A single turn carries every row of the set below to another of its rows. Some are shown first; where does it send the rows asked next?
fel: |  16.0 | -23.9 |  19.7 |   8.3 |  -2.4 |  -1.7 |  10.0 |  -2.0 |  -3.8 |  -2.6 |  22.1 |  -1.5 |
dob: | -18.2 |  -4.5 |  -2.0 |  25.3 |  16.1 |  -6.5 |  15.4 |   5.1 |  -0.9 |   0.0 |  14.2 |   3.1 |
zilot: |   0.5 |  -5.6 |   3.7 |  -9.3 |  37.1 |  -3.8 |   4.3 |  -4.8 |   7.2 | -17.7 |  -3.6 |   5.5 |
rasog: |  23.9 |  29.2 |   4.2 |  25.4 |  -1.8 | -22.7 |   1.5 |  19.1 |  11.8 | -12.6 |  -0.6 |  -7.4 |
zolog: |  -2.1 |  26.5 |  28.1 |  10.4 |  -0.1 | -23.2 |  -3.1 |  21.5 |   1.1 | -17.0 |  -8.7 |  13.0 |
muri: |  -7.0 | -21.3 |   1.8 |  12.7 |   7.5 |  -1.4 |  11.5 |  -0.2 |  -5.3 |   2.5 |  21.0 |   6.4 |
Mibo: |   5.1 |  22.0 | -16.4 |  10.2 |  -2.8 |   3.5 |   1.2 |  14.8 | -13.0 | -37.8 | -12.4 |  -7.6 |
dov: |  23.5 | -26.6 |   3.7 |  20.2 |   6.5 |  13.7 |   2.9 |   8.5 |  -6.2 |  -7.6 |  -0.9 | -14.7 |
Difu: |  19.4 | -20.5 |  13.4 |   7.2 |  10.7 |  14.1 |  -1.0 | -12.3 |  -5.9 |  -8.4 |   5.3 |  -3.1 |
tini: |  -5.4 | -13.9 |  10.4 |  -3.2 |  23.8 |  -5.2 |   7.7 |  -8.7 |   4.1 |  -7.6 |  15.4 |  11.9 |
mivo: |  11.4 |  21.9 | -22.7 |  12.3 |  -0.5 | -16.2 |  22.0 |  14.5 |  -1.3 | -27.0 |  -6.3 | -13.0 |
gid: |  11.2 | -24.5 |  20.3 |   0.1 |   3.0 | -17.9 |  18.8 |  16.7 |   2.8 |  -2.7 |  18.7 |   1.0 |
Bisaf: |  -5.9 |  -3.1 |  -9.4 |  -8.8 |  -7.0 |  -7.2 |  10.6 |  31.6 | -15.2 | -26.0 | -18.6 |   8.4 |
tera: |   3.5 |  -2.4 |  15.6 |   8.9 |  20.0 |   2.7 |   7.5 | -24.5 |  -6.4 | -12.6 |   7.2 |   0.1 |
mibot: |   5.8 |  -5.1 | -14.2 |  -0.3 |  -3.1 |  -7.9 |  29.6 |  18.4 | -15.7 | -20.6 | -30.5 |  -2.5 |
Dele: |  12.8 |   1.8 |  31.0 |  15.3 |  17.9 |  -2.4 |  14.6 | -17.6 |  -7.2 | -19.5 |  -2.2 | -13.4 |
vib: |   6.6 |  -2.2 | -26.0 |  -1.7 |  -0.3 |  -5.4 |  23.8 |  16.2 | -13.0 | -21.3 | -19.4 |   3.4 |
bele: |   9.8 |   9.0 |  30.8 |   8.5 |   5.7 | -26.0 |   5.2 |  15.3 |   1.2 |   0.9 | -23.9 |  20.2 |
zuv: |  20.2 |  26.0 | -23.2 |  24.4 |  -2.2 |  -7.8 |  12.3 |   6.0 |  -1.8 | -21.2 |  -0.5 |  -8.8 |
fibal: |   7.4 |  25.1 |   5.6 |  26.8 | -15.6 | -13.0 |  -0.6 |  26.0 |  -5.1 | -20.2 |   7.0 |  -5.5 |
tuled: |  10.9 |  13.2 |  27.2 |  17.7 |   5.1 | -26.5 |  -1.6 |  23.9 |   7.6 |   1.7 | -19.8 |  11.2 |
mera: |  10.7 | -11.0 |  10.9 |  -8.9 |   0.5 | -11.4 |  17.8 |  18.2 | -14.9 | -11.6 | -37.3 |  15.9 |
dom: |   4.2 |  -5.0 |  18.5 |   0.5 |   5.8 | -14.8 |  10.2 |  21.7 |  -9.2 |  -5.0 | -42.8 |  12.5 |
ridot: |  10.8 |   0.1 |  28.5 |  -7.3 |  -8.2 |  -9.2 |  -2.5 |  28.7 | -11.9 | -21.0 | -29.1 |   7.6 |
zuke: |  20.8 |  25.4 |  12.8 |  32.1 |  -1.5 | -23.7 |   2.9 |  14.3 |   5.8 |  -2.6 |   2.5 |   4.6 |

Bisaf moves to ridot
Difu moves to tini
Now these:
dom moves to tuled
bele moves to zuke
zilot moves to gid

